Each path below is one point turned by a fixed rotation once a step. After each direction that follows a path, write how fast that rotation turns it, in degrees each step (0 if it stays still).
Each turn is a multiple of 5 degrees from 10 to 175, or 0.
Each row of a path follows its step; steps can be skipped.
path 1
step 11: [  9.5 -17.7   0.1  23.1  18.9 -25.2  24.6  14.5  -5.2  -0.2  33.6 -11.6
  13.4  22.2 -39.2 -38.8   1.2  14.5  16.4 -24.4 -34.3 -19.3 -26.3  -4.3
  -8.1 -28.1 -24.2  13.7  63.2   6.4  10.0   4.9  -0.3  27.4 -11.9  -8.7
  16.0 -26.5  -4.5  32.2 -12.2  -8.1   6.7  -4.8   7.2  -9.0  -4.8   2.4
   8.0  -3.2  30.3  -7.9 -18.0]
step 12: [ 28.7 -39.7  -4.0  -4.5 -10.9 -14.8   8.8  16.7 -23.2  -4.7 -46.8 -18.5
  17.6   4.3  22.6  -8.5 -24.6 -29.7  13.3 -35.9 -10.8 -37.6  11.1  28.5
   6.5  10.1 -15.7  26.5 -11.1  -2.0  -1.8  17.8 -19.3 -14.3 -11.9  13.2
 -31.8  33.5 -23.0   4.7  25.0   6.4  26.8  16.9  39.6 -10.2  22.2  12.2
  19.7  -3.8  20.5   8.6  -3.3]
step 13: [ -0.6  28.3   1.8  -7.8  -6.3  20.1  -9.1  11.7  17.2 -25.3 -14.9 -16.8
  35.0  12.1  -3.3 -30.6  13.3   0.7 -20.7  -3.1   2.3 -13.2 -44.5   5.0
  17.5  20.1 -14.6   4.9  29.5 -15.6 -15.0 -20.7   1.7   3.7  -6.0  32.3
   4.8  -2.8 -31.9  17.2  28.9 -46.1   9.5 -20.3  -2.8 -28.4 -49.3   5.2
 -33.6  -8.7  19.4  22.6  -1.0]
step 16: [ 17.3 -10.1  11.4  -2.5  20.7  -2.2  -2.7  27.1  35.7 -11.4  11.8  20.2
  23.3   5.6  -2.6  -0.4 -39.2 -27.0  -0.1 -34.8  30.9  29.8 -21.4   7.1
  -6.8 -11.9  16.5   2.0   9.2  -6.3   4.3   4.0  16.1 -33.9   0.5 -13.7
  40.3 -32.1 -11.7   5.5 -13.6 -40.5  17.1  -5.9  17.5   1.8 -51.2   3.1
  17.4   3.5 -15.4 -13.9 -34.1]
step 17: [ 16.7  -1.1   0.8  10.3  23.7   3.4 -11.3 -10.2 -15.1   1.6 -12.0  33.4
   3.4   2.8 -34.7  -7.9 -21.8 -15.0  41.8   9.8  23.1  -6.1   5.9 -17.7
  30.3  -6.4  -6.5  38.3 -12.1  21.4   3.9   5.9 -15.0   1.1  -6.7 -22.8
   9.1  28.0   7.8  39.3  -9.7 -25.0  42.3   6.8   2.1  -2.9  35.0 -47.0
 -11.5 -37.3   7.2   9.2   0.7]
step 20: [-14.8  35.6  13.5  -2.6  15.4  22.3  19.4 -41.1  -7.7   8.6  -1.0  27.8
  14.9  11.6 -22.6  12.8  -0.2 -32.8  -5.8 -15.7 -30.5 -15.1 -10.9 -21.9
  -8.6  -5.6 -40.5  24.1   1.0 -31.0 -33.4 -23.1 -29.1  22.0  -4.7  -5.6
  33.6   3.2   0.1  17.0  10.4   9.7   0.1  13.1   6.3  38.4  17.5  -1.9
  -4.4  18.2  22.1  27.7 -28.4]
step 21: [ 10.6 -19.9  17.3  49.3   0.4 -16.4  17.7   2.6   5.7  -3.4 -14.8 -43.1
   3.5 -10.1 -17.2 -40.3  -9.4  -6.3  15.5 -22.8 -18.1  26.0  20.1   6.0
   1.0 -29.6 -13.2  31.9  -5.5 -11.1  -7.8 -12.7  -2.9 -12.1   6.0   0.0
 -17.9   9.7  21.8  14.7 -10.4 -27.8 -14.6  -7.2  -5.5  13.9 -36.8  11.7
  40.6  49.2  23.6  -6.6  -3.6]
step 29: [ 33.5  12.6   4.8   8.8  22.4  -0.8 -11.7  23.3  12.2   0.4  -8.0  21.2
 -22.2 -13.9  13.0  -4.9 -32.4 -36.5   4.8  13.9 -40.3 -12.7 -22.0 -17.0
  12.3  18.2 -10.9  31.1  58.3  17.6  20.5  23.6 -41.0  16.1  18.4  -1.5
 -20.8   4.9 -37.3  -1.7  22.4   1.5 -26.2   3.2  10.2  11.9   0.1   2.7
  -6.3  -1.1  20.5  -3.8 -30.0]
step 35: [ -0.9  29.3 -20.6  11.5  -8.0  40.1 -16.6  -0.2  19.7  -9.1 -14.1  36.5
   6.1  -2.4  22.5  -5.6  -0.1 -34.6  -0.3   9.6   1.0 -19.5  16.5 -17.7
   0.6  11.4 -52.5 -17.1  -8.2  -4.8  11.9 -34.2 -18.9 -25.9 -13.8  -3.6
  12.4  26.8  19.0   4.0   7.4  -7.9 -10.1  25.3  14.6  62.1   8.9 -31.8
  -6.3 -17.8 -13.6  12.4  -1.4]
step 37: [  0.2 -26.0 -15.7  29.4 -12.0 -25.2  25.2 -29.6 -11.2 -28.6   7.9  23.6
   7.7  21.1   0.6  -1.8 -17.7 -20.5   4.0 -19.0  -0.9 -34.1  47.3  -0.6
  10.9 -15.3 -44.1   8.8  23.2  -4.9 -30.3 -11.4  -8.3 -15.8 -17.2 -34.9
   3.0   9.1 -22.4 -18.5 -19.1  19.3  14.9  17.1  21.5   0.6  26.7  -3.0
  32.1  -2.8  11.6 -29.5   6.0]
[  3.4  -9.0   3.5  -1.9  -2.5  -8.0   7.3   7.4  -1.5   1.9  -4.4  -3.8
   3.8   5.1   2.1   2.5   3.4   2.2 -11.1   0.4  -2.8 -14.2   0.9  11.1
   1.2   3.9  -3.4   2.7   6.9   0.0   5.4  -6.6  10.7   1.5   0.2   4.9
  -2.0  -9.6   2.1  -1.0  -1.3   5.8  -5.8   5.2   0.7  -1.0  -2.5  -9.4
  -2.1  -5.8   9.7   1.2   6.6] : 25
[  3.8   4.6   2.1  -6.2  -5.1   1.0   0.4   2.7  -6.6   8.0  -9.6  13.5
  -0.1   6.6  -5.8   6.4   4.7  -0.1   3.1  -1.4   5.2  -2.1   3.7  10.7
   3.8   0.9   4.6  -3.3   3.3  -8.2 -11.4   1.6  -1.2  -4.4  -0.2   4.4
   9.8  -3.9  -6.7   1.9   1.3  -2.6   2.3   5.6  11.3  -1.5  -2.8  10.5
   2.8   4.6  -3.0  -3.8   3.4] : 100
[  8.7  -2.2   4.5  -2.1   2.4   5.2   8.6   1.6  -6.7   6.2   8.5 -11.6
  -9.8   3.8  -5.5  -0.6   5.0   1.5   3.2  -0.3   1.2  -1.0   6.9   1.8
  -0.3  -9.4  -6.3   0.4  -5.4 -10.0  -4.0  13.4   1.9  -2.0  -7.4  -4.4
  -4.0   4.2  -3.3  -1.8  -7.8  -6.4  -9.1   4.2  -2.3  -1.9   4.0  -0.4
  -7.4  -2.2   2.9   2.4  -1.8] : 115
[  5.7  -0.8  -3.2 -11.5  -1.1   9.7   3.0  -5.1   0.1  -8.4  -1.1  -7.4
   4.9  -5.7   2.4  -0.4   4.8  -5.7  -5.1   3.9   1.3  -2.8   0.5   3.6
   1.4   5.1  -6.6  -0.8   2.8  -0.9   1.5  -3.0 -15.6  -0.9  -2.4  -2.3
   8.6  -5.4  12.9   6.5 -11.2   1.1   0.5   0.1  -1.4 -10.3   3.1   1.5
  -2.8   7.4  -4.1  -4.0   2.2] : 145
[  2.1   1.4   8.9  -0.4   1.5  -0.1  -7.0  -5.5   5.8   8.9  11.5   0.3
  -4.0   0.9   0.4  -5.3  -2.7   0.9   4.8  -3.9  -5.7   2.1  -3.7   2.0
 -10.3  -1.8   3.7  -4.1   2.7  -6.0  -1.9 -14.9  -3.0 -10.7  -2.0  -0.7
   3.3  -6.2   9.1  -2.9  -2.7   4.5  -4.8  13.1   0.1   8.5   2.0  -0.7
   3.7   6.1   2.9   5.4  -1.1] : 70
[  4.7   3.1  -8.9  -5.7  -1.1  -6.4  -4.9   8.6   3.5  -9.9   8.4  -1.5
   3.7   0.1  -1.3  -1.2  -6.2   3.5  -2.3  -2.1   2.2  -5.9  -5.7   4.7
  -5.0  -8.4   8.0  -2.5   2.3 -10.4  -0.8  -1.5  -4.3   5.5  -5.7  -0.6
 -10.5   2.1   0.7   6.2  10.7  -2.4   1.0   1.0   0.9   1.6   9.7   6.5
  -5.9   1.2   3.1 -10.1   7.4] : 25
[ -2.6   5.5   4.7   7.5  -1.4  -4.7   3.5 -13.9   7.0   1.5   7.3   2.0
   5.7  -5.2   5.9   4.2  -8.1   1.5 -13.1  -0.7   1.6  -1.0   5.9   5.2
   7.3  -1.8  -2.0   0.8  -4.7  -4.4 -11.0  -2.8   0.8  12.4  -2.1  -1.9
   6.2   4.2  -3.8  -6.0   0.6  -0.5 -10.8  -2.0  -2.3  -1.3  -1.6   0.8
  -1.5   7.1  -3.0   1.2   7.2] : 65
path 2
step 5: [ 20.3  13.1 -34.1  17.7 -32.7  28.8 -14.9  22.8   0.6   6.6   7.3 -24.4
  36.3 -12.4  36.7 -16.1 -22.3  35.1 -10.7   1.8  27.0  14.5   7.8  22.4
  11.7  40.0   1.9  -3.4   1.9   8.2 -30.6  22.4 -11.4  16.2  13.9  14.8
  17.8  12.0  20.2   3.5  -0.2  27.1   8.9   1.8  17.4  20.7  -8.2  -0.1
   5.7 -21.1   3.2  -1.6 -25.6]
step 13: [ -0.1 -26.3  -5.3 -19.5  -3.8 -18.3   7.9  21.0   6.2  -3.6   0.5 -32.9
   3.8 -12.4 -27.1  -6.4   2.3 -30.6  -4.1  -5.2  37.4  16.7   6.9   0.8
 -35.2   7.8 -22.8 -11.2  37.7  11.6   9.5   5.7  31.6   0.1 -27.5  22.2
   5.0   0.3 -32.2  22.5   8.1   0.4  11.8  -6.4  31.8  18.9   9.4  28.2
   7.0 -16.5 -38.4   5.0 -29.6]
step 19: [-28.2  12.6   8.5   5.2  15.7 -23.5  20.2 -12.3 -18.8  10.7 -13.1 -24.1
 -41.8   4.4 -11.9 -26.7 -13.5  -8.0  -1.0   0.1 -29.5   0.8  -6.1   0.7
   8.5 -13.6   0.1  13.2  10.8  -8.9  16.2   2.2  53.7 -14.6 -25.7 -19.5
  -3.7 -45.8   0.6  -8.4  32.4   7.9  43.3  -2.9  34.2 -13.9   0.3  -7.7
   8.1 -19.9  -1.4 -12.7   4.3]
step 21: [ -4.9 -14.3 -35.6   9.2  -1.8  44.0  -6.9 -25.9  -9.0 -36.7  12.3  16.1
  16.0  -2.3  27.5   2.1  -1.1  12.0   5.9   9.2  17.3  21.4  -0.5  14.1
   1.8  27.3 -10.9  12.7  26.7   8.6  42.1  18.3  33.0  -9.4  14.2 -16.5
  31.2  18.6  -4.7 -29.4  21.6  40.6  -1.3 -10.4   5.3   5.9 -21.8   4.8
  23.2  -3.1   0.8   9.7   9.7]
step 23: [ -1.7 -23.2 -14.5 -14.5   2.9 -12.7 -13.8  29.0  23.1  22.5 -25.3  18.4
  13.2   7.6   7.7 -20.1   1.0 -14.4  17.9  -1.0  20.2  -6.4  30.2  16.2
  13.0  -1.5  -3.9  18.3 -27.3  13.9  37.3 -32.4  21.0 -32.4 -16.6  -1.1
   0.3   5.4 -35.8 -25.8   7.4 -16.0  -7.9  30.4  18.2 -17.0  17.3   2.4
 -21.9  17.3   2.7  35.5 -14.6]
step 24: [ 42.9 -19.0  20.8  -1.0   3.5  17.2  25.5   7.3 -18.7 -11.1  -6.4 -11.0
  -5.3  17.1  -9.3 -10.4 -33.6  19.9  18.5 -14.1   2.9 -14.4  18.8 -23.6
  -6.0   1.3  -7.0 -24.3  41.5  -8.8 -18.3  18.3   2.1  26.1 -45.0  -5.0
  19.3  19.7 -13.1  -1.8  22.6  -8.7  12.4  20.6   6.3  10.3  -7.2 -17.3
 -26.5 -26.5  10.0 -31.2  18.0]
step 25: [ -1.7  12.4   1.6  -8.4 -11.4   4.8  -5.0   4.1 -17.2  16.8  31.6  -9.9
 -15.4 -31.0   3.1   6.0  49.8  -3.9  13.0  -1.5 -22.5   8.7  -1.5  46.8
   9.5   3.1   3.6 -14.2 -31.1 -15.1   3.8 -18.5  41.9  10.4   9.2  28.5
   4.5  14.8   4.4 -13.9  -3.1  12.1   9.7  13.4   1.3 -48.2  22.3 -13.2
  11.9 -30.5  -4.3 -33.2  12.4]
step 30: [ 12.1   1.4 -13.1  29.9 -15.7   5.5  16.7   6.5  -1.5  15.6  30.0 -46.6
 -44.8 -21.9  27.8 -19.2 -24.9  21.4  27.4 -13.7  25.6  -8.3   6.8   2.7
  10.0   7.9   0.6   2.3  30.2  -8.5   7.7 -22.9 -14.2 -30.6  -2.9  -0.6
   5.7   8.7  -2.5  -5.0 -10.5  11.9  26.2  25.5   4.0 -11.2  42.3  -6.4
  -4.6 -21.6  -4.4  25.7 -12.4]
step 32: [ -9.2  -7.5   7.9 -24.1 -31.4 -29.3  14.1   2.1   2.8 -32.3  -6.5   9.3
   9.3  30.9  42.0 -23.0  17.1  11.2   0.0   4.6   2.2  66.1   6.2  28.0
 -23.0  -4.8   6.3  -7.1  14.8 -32.0  28.8   8.7   3.1   1.1   0.6 -12.2
  12.3 -10.8   4.3   2.8   9.3 -18.7   1.6  22.7  -6.6   1.5  18.2 -22.4
   9.8 -12.3 -23.4 -16.8  13.4]
step 38: [ -0.3  -8.1 -27.0 -10.1  25.8 -24.1  12.5 -30.0 -20.0  15.8 -24.4 -29.7
  22.8   9.9  10.4 -41.7  11.7 -20.0   0.0  22.1 -12.0   7.3   8.0  20.3
 -14.4  30.7 -22.7   3.7  -7.5 -25.2  12.5  -4.8   9.6  -1.5   3.2  24.4
   6.0   6.1  20.4   0.6 -10.4  10.3 -11.5  -1.8  14.6 -15.3  14.6  11.2
  31.2  24.2 -41.9  36.1 -24.8]
[ -5.8   5.9  -1.3  -6.9  -1.1   3.4   2.0  -6.0 -12.7   7.1   5.6   8.0
   2.5   2.1   4.7   2.0  -2.5   1.7  -0.2   4.4   5.7  -5.2   7.9 -11.8
   5.9  -2.1  -3.7  -4.4 -14.7   2.9   9.6   1.6   5.1 -10.5  -0.3   7.0
   1.1   1.4  -2.0   2.4  -0.3  -1.9  -1.9  -3.9  -2.6  -6.2  -4.8  -0.5
   1.6   1.5  -4.1 -10.2  -3.4] : 170
[ -5.0   1.4   7.6  -0.1   1.7   8.1  -9.0   3.9  14.4   6.1   1.6   5.8
   6.0   2.7 -10.0  -3.1   5.9   0.9  -0.5  -4.0   4.7  -2.0  -1.6  -2.8
  -2.7 -10.3  10.0  -6.5  -5.2  -5.0   9.3  -0.7  -3.2   2.3   5.0   0.0
  -9.0  -2.4  -3.9  -4.8   3.1   5.7  -7.5   3.8  -1.8  -7.7   0.9  -4.0
  -0.6   5.3   8.0   2.2   0.4] : 130
[ -1.2  -8.4   6.6  -1.7   7.5   2.5   6.8   8.8   0.8   1.6   1.0  -1.4
  11.7  -3.2   3.3  -5.6  -5.3   3.4   1.4   5.1  -3.6   1.8  14.0  -0.3
  -8.1   5.9   6.6  -0.1  -0.6   5.7  -4.7  -2.2  -4.6  -2.2   6.8  -1.8
  -0.6  -6.8   5.4   0.9   9.1   0.2  -0.9   2.6  14.2   0.4  -3.0   1.5
  -7.6   3.5  -3.7 -10.0   0.0] : 95
[ -8.2   3.6  -0.2   2.6 -13.2 -13.7   2.4  -7.5   5.9   1.3   0.1  -2.9
   0.0  -0.6  -6.8   3.4  10.8   0.9  -6.3  -1.8  -3.2   4.0  13.4  -2.4
   3.6   6.1  -2.4   5.2  -2.1  -2.1  -2.9   0.6  -1.3  -3.4  -5.8   2.6
  -2.0 -13.4  -8.1  -3.0  -0.5   5.3  -6.3   7.2   3.3   7.5   2.9  -0.4
   2.0   0.4   1.0  -5.1   0.8] : 110
[  5.0   2.0  -3.8   1.6   2.5   2.3   1.3   3.2   5.4   5.4   8.1  -8.0
   1.0   6.2   7.9   4.9   0.4  -8.5 -11.4  -0.7   3.0  -6.2   0.2  -0.7
  -5.6  -3.6   1.2  -7.0   5.1   5.7  -0.5  12.9   3.6  -2.5  -5.8  -2.0
   8.3  -9.9  10.4  -4.8 -10.0  -4.6  -7.1   4.9  -4.2   0.8   2.3  -4.0
  -6.5   1.4   3.4  -3.5  -2.6] : 170
[ -3.9  -5.1   3.4  -3.5  -3.0   5.2  13.3 -14.0   7.0  -3.7  -1.7   2.1
   2.4  -3.2  13.7   1.7   4.6   6.7  -6.7   6.2   8.9  -4.3  -1.3   4.9
  -1.9  -8.8   5.4  -2.8  -5.4  -3.6  -9.2  -5.7   3.8   5.8  -7.2  -2.5
  -3.8  -2.5   3.8  -2.5  -0.8   5.5   0.2  -2.5   0.2  -2.4  -2.6   7.2
   1.8  -3.9  -4.4   6.0   1.7] : 65
